One hidden turn or mirror swaps the rows below in pairs. Which row is each named row swapped with?
samum: [ 11.0   7.3   5.0  19.2  11.5  15.1  20.6   7.3  21.2   0.6  -4.1   9.4
  -4.5   7.4 -12.8 -28.6   7.4 -34.8  17.1]
reto: [ 11.3  -3.3  15.7  17.3  34.3   5.6   4.5 -16.8 -18.3 -15.7 -20.2   0.4
 -11.6 -21.8   3.0   4.4 -41.8  -8.5  -1.9]
Lav: [  1.0 -11.6   4.3  -0.4   1.9  -6.1  11.9  -0.5  -5.7 -12.6   3.3  24.6
 -12.1 -19.2  -8.1  -8.5  22.6  44.7 -29.9]
saper: [ 28.2 -28.7 -17.0 -25.4 -11.3  34.4 -11.3  -4.0  -0.6   0.7   5.2   1.3
  -3.7  -3.7  14.6  -8.2  11.1  -0.2  30.5]
Ravum: [ 11.4   6.4  12.1  21.0  34.0   1.0   3.3 -20.4 -13.7 -19.8 -18.1   4.6
 -13.6 -19.0   0.0   0.2 -42.3  -4.0  -4.7]
Sepop: [ 10.8  -7.0  -4.5 -16.5  15.6  -6.1   1.4  -3.8  18.2  -4.4 -30.3  26.6
  -7.1  -4.4   9.0  18.4  -9.3 -22.3  47.4]
leki: [ 21.0  -1.1   8.0   2.8   3.0  33.0  21.1 -32.8 -11.2 -20.5 -15.5   4.5
 -41.2  17.3  -8.4   3.0 -22.4 -24.1  -7.0]
bimif: [ -5.3  -5.7   2.5  -6.0   2.1  -5.0  12.1 -11.2  -0.1 -10.7   6.8  16.9
  -5.2 -18.5  -2.5 -13.7  19.1  33.5 -40.7]
Kaze: [  0.4   6.7  19.4  14.2  31.2   1.3   5.6 -10.8 -20.0 -21.7 -21.2  16.1
  -9.3 -22.6  -3.6   3.6 -44.5 -11.3   2.1]
moren: [ 26.9  -4.2 -23.6 -10.7  -7.9  29.4  30.0  -8.7  -2.8 -21.4  15.9 -21.2
 -13.1 -12.4  -5.3 -16.8   9.5  21.0 -20.5]
Rara: [ 14.3   1.5   7.4  -0.1   0.7  38.2  19.8 -24.5  -9.9 -19.6 -17.4  11.4
 -40.7   9.5 -13.4  -6.6 -23.7 -22.2 -18.0]
fafi: [  9.6   5.9  15.3  12.8  30.4   8.0   0.7 -15.1 -24.7 -18.5 -30.0   5.5
 -14.5 -17.0  -5.2  14.0 -41.8  -2.5  -6.6]
domas: [ 26.0  -3.4  16.7  -1.6  -0.2  31.0  18.8 -20.2   1.6 -24.8 -20.6   1.3
 -41.8  13.7  -4.2   4.6 -31.1 -17.8  -8.3]
Tor: [-12.2  10.1  -1.2  -4.0  -3.4   9.0  21.8   4.0  -2.2 -20.5 -24.4 -24.0
  -3.3  -2.0 -22.9   9.2  38.8   0.6  -4.4]
daf: [ -8.2   5.5   4.8  -4.7   2.7  17.0  31.9  12.4   5.7 -19.9 -28.6 -28.1
  -9.8   2.6 -24.7  10.4  32.3   7.0   5.0]
fetum: [ 16.6  -4.4  10.7   2.9  -3.3  31.5  24.8 -28.5  -6.2 -20.2 -16.1  10.2
 -32.2  20.6  -4.7   5.1 -20.6 -27.1 -12.5]
Pulu: [  1.8  -8.4  -1.2  -7.2   6.9  -1.1  15.2  -9.4  -1.3 -19.6   5.2  25.1
 -12.5  -8.2  -6.7  -9.7  18.6  39.4 -39.3]
Begi: [-14.6 -33.3 -14.9 -19.7  -3.4  -0.3  27.7  17.6   3.1  -0.1  -2.6  13.4
   3.6  -2.5 -25.1  11.8  19.6  33.8  27.1]
fose: [-17.0 -30.9 -23.9 -23.2  -5.8  -3.9  16.2  14.5   0.4   3.5  -8.4   9.2
  14.3  -6.7 -23.1   8.5  18.0  32.3  25.3]
Bif: [ 21.7  -5.4 -18.4 -17.6   0.5  23.4  25.3 -19.3  -4.2 -17.8  20.1 -25.2
 -21.8 -13.9  -7.0 -13.3  15.1  13.9 -19.5]
bapa: [ -1.8   5.6  13.9  18.8  35.7   7.2   2.4 -17.9 -17.5 -23.5 -25.4   2.9
 -12.5 -18.9  -1.6  11.0 -39.2   4.5  -4.8]
vik: [ 12.2  -5.6  -8.5 -14.4  15.2  -7.3  -5.3  -7.5  13.7  -3.9 -33.9  26.6
  -7.5  -4.8   4.0  16.8  -5.6 -25.5  47.6]
lapo: [  7.5 -10.9   3.9  -2.5  11.2  -7.3  17.1  -3.4  -0.8  -8.9   9.5  27.7
  -8.1 -17.5  -6.6  -9.3  18.7  30.2 -42.4]
Muz: [  8.9  -4.9 -13.6  -2.6  15.7  -1.5   1.5  -6.7  20.6   0.0 -36.3  27.9
   0.7  -3.1   7.6  11.6  -9.2 -23.0  46.9]
sopef: [ 27.9 -28.4 -18.6 -17.6 -11.9  37.4  -5.0   6.5   0.5   4.9  18.2   7.0
  -4.2  -3.3  10.2  -9.8   2.8   0.8  28.9]
neno: [ 13.9 -14.7 -18.0 -37.9 -16.6   9.8  22.8 -16.6   4.0 -21.0 -31.4   0.3
 -22.0  20.6 -36.8  12.1 -18.9   4.1  19.8]
seg: [-12.8 -26.5 -21.5 -18.3  -6.8  -2.4  22.7  13.0  -6.8   8.1  -2.9  17.4
   7.5  -7.4 -25.5   6.7  22.7  32.7  28.2]
sep: [  0.0  -3.0  -7.0 -11.3  15.1  -5.7  -7.4 -11.7  14.6   3.7 -34.2  27.8
  -5.9  -8.6  -0.5  13.9 -11.5 -23.1  48.4]
lig: [  7.6  -4.5 -10.7  -3.6  21.5  -5.5  -0.2  -3.2  20.0   3.9 -29.2  30.2
  -1.4  -7.9   2.9   6.1 -13.5 -25.3  45.3]
duluv: [ 13.4 -22.3 -16.5 -42.4 -11.6  14.7  21.0 -18.9  11.9 -26.2 -36.0   5.3
 -20.7  16.7 -38.7  15.5 -13.6   1.0  16.9]
rirof: [-17.9 -28.4 -14.5 -14.7  -2.5  -0.4  23.5  14.4  -2.1  -2.5  -8.0  14.3
  -0.7  -2.4 -26.3  12.7  24.2  36.9  24.8]
von: [-12.9 -29.4 -17.3 -21.1  -1.1  -1.1  24.3  13.8  -7.6   0.1  -4.8  11.8
   8.8  -7.7 -20.9  10.5  26.5  34.3  24.2]
lata: [  7.3  -5.5  -5.7  -8.6  14.2  -2.9  -4.8  -4.3  16.9   3.0 -33.1  33.4
   3.1   1.9  -0.8  15.3 -13.5 -19.8  43.4]
tasu: [  8.0   0.6  16.9  22.1  33.2  -1.1  11.3  -9.6 -20.2 -25.0 -27.1  11.0
 -11.3 -22.3  -4.5   0.2 -42.4  -5.8   4.9]
guni: [ 30.2  -2.4  -7.4 -15.5   5.7  25.9  19.9 -21.5  -6.5 -18.1  14.7 -31.0
 -18.5 -22.7  -8.5 -13.9  10.1  19.2 -19.6]
Negen: [  0.0 -10.7  -8.1  -4.3  18.7  -5.1  -4.8 -11.1  21.9  -0.5 -32.0  29.7
  -3.0  -1.5   2.6   6.7 -13.4 -23.3  43.0]
gov: [  2.3  -7.1   1.8  -5.8   7.6 -10.4  11.9   2.0   0.0 -21.6   2.1  22.6
 -13.9 -21.9  -0.5 -11.6  25.5  36.2 -35.1]
kogu: [  3.6   9.0  13.7  18.0  11.8   8.1  14.8   0.0   8.3  -2.9   4.6   4.1
  -2.2  10.1 -22.3 -24.2   1.1 -37.8  15.0]
Likeb: [ 29.3 -19.4 -22.1 -24.4 -17.4  26.8  -9.3   3.3  -0.7   6.3   7.7   2.6
  -9.4  -0.9  14.7 -12.9   3.5 -10.4  25.6]
ribu: [  6.0   6.1  19.0  11.8  35.2   5.6  10.5 -17.1 -24.9 -19.4 -22.2   6.6
  -7.0 -16.7  -4.9   7.2 -38.8  -9.2  -1.8]
numop: [  9.0  -9.3  -2.1  -4.4   3.4  -2.9   7.0  -7.2   0.1  -8.2  13.1  21.6
 -12.2 -15.4  -7.6 -15.6  12.9  34.1 -44.6]
kel: [-11.6 -30.8 -25.8 -19.5  -5.4  -2.8  25.0  18.0   6.6   0.3  -5.7  20.7
   8.0  -1.5 -21.8   9.4  17.6  32.5  24.4]
kisi: [ 23.0  -7.3  -8.6 -16.7   5.5  26.0  20.1  -9.5  -8.0 -21.0  16.7 -29.9
 -16.3 -17.3 -10.1 -10.3  13.6  19.9 -23.6]
mipa: [  6.6   4.2  12.7  15.1  36.3  -1.5   4.0  -8.6 -11.2 -18.4 -27.6  12.9
 -15.4 -25.8  -1.6   6.1 -40.8  -8.9   2.8]
Vovo: [-16.3 -31.8 -23.8 -16.1  -9.3  -5.8  21.4  15.3  -4.3  -0.9  -0.3  13.1
   2.5  -0.9 -28.0   3.3  17.7  30.0  25.7]
vok: [ 12.4 -16.0 -24.1 -32.3 -10.3  10.3  25.5 -17.6  15.8 -26.1 -41.2   3.1
 -20.1  12.2 -35.8  19.1 -15.5   2.5  14.0]
Mela: [ 18.8   1.0  10.6  10.9   1.9  31.3  18.4 -29.4  -4.5 -26.1 -20.0  10.3
 -34.1  14.5  -8.6  -3.1 -23.6 -24.2 -15.5]
lelu: [  2.0  -6.7   3.6  -6.0   0.6 -11.6  13.0  -9.9  -3.1 -14.4   2.9  20.2
  -4.9 -24.7  -5.5  -6.6  27.3  41.6 -32.5]
vedaz: [  2.1  -7.5   1.6  -5.4   5.2  -5.3  14.0  -1.4 -10.3 -16.4   3.7  15.3
 -16.5 -15.0  -6.7  -4.9  16.5  34.4 -44.7]
gifos: [ 30.2 -28.1 -24.5 -18.7 -13.9  35.2  -6.9  -2.2  -6.9   2.7  10.1   2.9
  -1.0  -4.7   9.3 -12.5   2.4  -5.5  29.0]
zivu: [  9.4 -26.1 -23.6 -36.2  -9.0  13.6  25.2 -19.4   6.9 -20.8 -34.8   8.8
 -18.2  16.7 -41.3   6.6 -20.0  -4.9  19.8]
Niza: [ 20.0  -4.2 -16.2 -17.4   4.6  26.5  26.2 -18.3   1.5 -17.2  20.5 -33.6
 -12.1 -13.7  -2.9  -7.7  12.4  17.2 -13.3]
rop: [-14.7 -29.0 -24.7 -14.6 -13.2  -3.7  27.1  11.3  -1.7  -3.1  -3.7  15.1
   6.2  -1.1 -19.5   4.1  15.6  34.6  32.0]
ledis: [  6.4 -10.0  -6.3  -5.1  15.4  -2.7  -4.6  -1.4  17.7   0.6 -32.9  27.1
  -2.6  -2.5   5.6  16.4 -13.2 -17.0  49.2]

Mela pairs with kisi
ribu pairs with bimif
moren pairs with domas
Niza pairs with fetum
Lav pairs with mipa
bapa pairs with lapo
numop pairs with fafi

One hidden turn or mirror swaps the rows below in pairs. Which row is each named row swapped with?
bero: [ 18.2 -10.1  -1.3  18.8   2.1  -6.0 -38.4  -0.3 -12.8  -5.1 -29.9   0.4
  15.8  14.0  24.7  -4.3  -9.9 -26.4   5.6]
butu: [ -9.3   9.9 -22.4  20.9   6.0  12.7  -2.3 -10.4  -7.1   7.7  15.9 -13.4
  23.1 -26.7   7.0  -7.4  26.0   4.7   5.8]
zonum: [ 15.1 -13.4 -17.4  34.7  14.4   4.6 -23.4  14.7  -3.6  -7.9 -38.6 -30.0
  19.8  14.0 -23.3   4.6  -5.1  -8.8  -0.2]
todov: [ 12.0 -21.1 -25.5  14.3   4.5  12.6 -28.7  34.0   2.9 -10.8  -6.9  -0.1
  33.2  25.4 -14.0 -14.9  11.7  -9.3  -5.7]
vusa: [-33.3  19.5   1.5  22.9   7.7  -2.1  -1.5  11.0   7.1  -0.9 -16.2  -2.2
  -8.9 -12.7  14.5  18.7  22.4 -24.7 -10.9]
kolut: [  6.4 -13.7  10.7  21.3  -7.9   2.2  23.9  14.5  -8.0 -18.6  -1.2   9.6
 -18.4  16.8 -38.1  18.6 -18.7 -22.0   4.6]
fem: [ -8.1  28.8  10.6 -27.9  18.3   8.5 -23.5  -9.3   9.5  10.1 -19.2  -9.8
  25.5  15.0  11.2  -2.8  12.3  -3.8  -5.3]
busu: [  1.8  -3.1  21.2  40.9   2.6  12.1  -8.3  17.8   1.2  -5.7  -2.2  31.3
  15.2 -19.5  -5.5 -12.0   7.4  25.3  -3.5]
vasez: [ 10.3  -5.5   9.3  14.1   2.1  11.7   0.5  13.0 -33.3 -13.1  21.6  -1.2
   5.3  -2.7   5.8  20.6  13.9  41.5  -6.7]
fal: [ 26.5 -26.8   5.2   8.4   6.3 -13.9  -3.2   7.4 -22.9 -21.4   8.8 -16.7
  10.4   8.2  -8.9  12.8 -32.4  25.8  16.0]
Paf: [-34.2  -5.7  10.9 -17.6   0.2   5.2 -15.3  13.2  -0.3   5.4  -8.3  17.1
  15.2  -4.0   3.5 -23.8   1.4  25.1 -11.2]
foto: [ 18.8  -3.7   8.5  16.8   3.2 -11.1  20.6 -18.2  26.8 -13.6  -5.2 -14.9
  16.2 -20.2  -7.5  -2.6  -5.2 -23.3  34.4]
lavi: [  0.4   2.5  26.7 -16.8  21.6  -7.4  37.5   6.3   7.3   6.0   9.8 -10.6
   0.5   8.2 -33.2 -24.9   8.0 -15.9   1.1]
buse: [ 24.8 -26.3  35.0 -12.6  18.5   5.4  -2.3   2.3  23.2  -7.6 -14.0  13.8
 -25.3  12.5  13.6   4.5 -13.2   4.0  -5.6]
Kobot: [ 20.0 -14.2  10.0   1.8  -9.2 -20.9  38.3   5.9   0.6  -5.0  17.3  -0.8
  11.5 -12.5 -33.8  -4.6  -6.5  21.4  -2.6]
Rima: [ -9.1  26.1 -14.5   9.8  26.5  -4.7  -2.9   6.9 -34.9  -6.3   7.4  18.1
  20.5   4.4 -11.6 -17.7  18.4  -9.4   3.7]
Zazo: [  2.6  14.7  20.7  13.6  27.8  13.9 -12.2  17.9  -4.5   1.3 -15.2  -3.3
  -4.2  -0.1  22.7  42.3 -10.3  12.5 -14.9]
Pazo: [  3.4  -9.2  14.3 -49.0  18.3  -7.8   0.4   6.5  29.5 -16.4   0.4   2.5
  15.2  -3.8  -6.0  22.9  -1.9  -1.7   2.0]
movi: [ -5.6 -11.3   4.1  11.9  19.8  -2.6 -13.2   8.0  13.4   2.4  -2.4 -41.7
   2.6  -6.5  31.9  -1.2  13.6  25.4  -3.3]
bovo: [ -8.0  -1.8 -19.4  -3.2   8.1  -0.9 -48.7  10.5   0.3 -13.1  -3.3  17.0
  25.6   8.2  15.0  -4.9   4.4   3.3   1.5]
dase: [ -1.3  -8.5  27.3 -10.5   5.0  -4.1   8.3   4.9   1.4  16.7   2.7  50.3
 -10.1  12.8 -16.7  -0.5   0.4   6.8   1.7]
vur: [ 23.1 -20.0  30.6 -20.0  -4.5 -12.2  -9.2   1.5  16.3  -5.9 -15.8  -2.6
  -5.0  14.3 -11.7  26.5  28.8  15.5   7.3]
Bako: [ -2.2   5.1 -16.9  -5.4  19.7 -26.8  -3.6  22.6  17.0   6.3 -23.2  -2.8
  -1.0  12.9   7.4 -23.3  -5.7 -32.8 -17.6]
Tosam: [ 25.3  -3.7  -5.3   9.5   4.0 -14.4  19.2   5.5   2.3   0.1  -0.7 -60.4
   7.7 -14.5   1.6   4.8  -2.8  -5.9  -2.0]
Farif: [ 15.4 -32.5  12.5 -27.8   2.1  -9.5  -0.9  10.7  37.3  -8.9   2.5  -9.6
   1.4  18.7 -18.0 -13.3 -17.9  -6.3   2.7]
lupo: [ -8.8   2.4 -19.0  27.7  -7.8  30.5  12.9  -6.3 -36.5  -3.2  -6.6   5.6
  13.9  -9.2   4.2   9.2   0.7 -10.4  20.1]
Kis: [ 37.3  -3.5  -5.1  -8.3  14.7  -0.5   4.8   8.4   2.2 -17.1 -10.0   7.8
   7.5  47.9 -32.5 -14.5 -12.3   9.5  -5.7]
zov: [-13.2  30.2  -8.4  24.6  33.3  12.3  -0.8  12.3  -9.3  17.3 -18.5  -0.6
  -1.7  -5.3  -5.5  31.1   6.8   5.1 -14.5]
tora: [ 25.1  -7.1 -13.9  10.6   6.2   1.7  51.8  10.0  -5.1  -1.5 -19.2 -30.7
   4.2   9.8  14.0   8.2  -2.7 -22.1  -0.2]
dorid: [ 25.7 -15.4   0.5   9.7   4.7   8.5  57.7  11.1  -0.6 -18.7  -8.4 -17.1
   1.5   9.8   2.5 -13.4  17.5   4.5   6.7]
zevad: [ 11.9  -7.3  15.1  18.3  -0.3  -9.2  38.3   2.1  -3.1   1.6 -12.4 -18.2
   1.7  37.5 -31.2  28.3   5.4 -11.3  13.1]
vuvir: [ 31.7 -14.0  10.4  31.9   3.9  -3.3  13.5  11.1   0.8 -13.5 -16.4 -30.4
   1.0  39.4   1.5  24.7  -7.8 -13.7   8.0]
daka: [ -4.5 -12.4  32.3 -15.9  23.0   4.6   0.8  -2.9  15.4 -19.8 -17.7  -1.6
  -3.9   6.0  -5.9  42.2  13.3  24.3   4.3]
tum: [ -3.6  17.9   3.9   1.0   6.7  19.4  13.0  16.9 -38.2   0.6 -14.4  -2.8
  30.0 -30.5  11.0   4.6  -7.9   4.9  -2.5]
biz: [ -6.6 -14.6  14.1 -22.6   3.6  17.2  -3.9   3.3 -15.9  -7.0  14.2  32.5
  -2.2  37.5  -4.9   2.6  -4.7 -14.2  13.8]
Zanu: [ 31.7  -4.3 -23.3  12.4  11.6   9.7 -45.7  10.9  -3.5   5.6 -26.0 -14.8
   2.7  -7.4 -17.6   8.8   3.7  -4.6   0.2]
Nuve: [  8.8 -19.1 -32.2 -13.1   5.2 -12.2  12.8 -10.6   9.2 -24.0  -5.0  -9.0
   5.2  13.9 -13.8 -25.9 -12.8 -11.7  27.2]
goni: [  0.9  -6.0  13.6   6.9  -3.9 -13.7  56.4  14.7  12.6   0.0 -21.8  -3.4
  -9.6 -16.0  -3.2  -0.6   0.2   6.9 -15.4]
Noke: [ -1.5   5.2  12.7   5.6   6.7  25.7  23.3  22.2 -36.6   5.7  -8.4  11.3
  10.8  -0.9  21.5  24.7  -3.1  14.0 -14.6]
bog: [-18.1 -11.8   5.9 -24.8  -6.0  -6.1   7.4  -0.7  38.4  14.2   3.4  -2.8
  20.9 -10.4 -21.5  -2.9   4.6 -20.2   7.6]
dup: [  7.3   5.1 -25.7  15.3  11.0 -15.6  -4.8  -5.8   9.1  21.4 -17.2   5.3
   5.6   5.6  -1.8 -19.3   4.5 -42.8  17.6]
Mamod: [ -2.3 -10.3 -35.1  13.1   2.7  -2.6  -8.9  12.7   4.3 -14.4   7.8  40.8
  20.3   6.3 -24.6  -7.2  10.4   4.2  -0.3]

vasez pairs with Tosam
Nuve pairs with Paf
dase pairs with dup
dorid pairs with tum
bovo pairs with Farif
Noke pairs with tora
lupo pairs with goni
lavi pairs with Rima
vuvir pairs with Zazo
buse pairs with bero

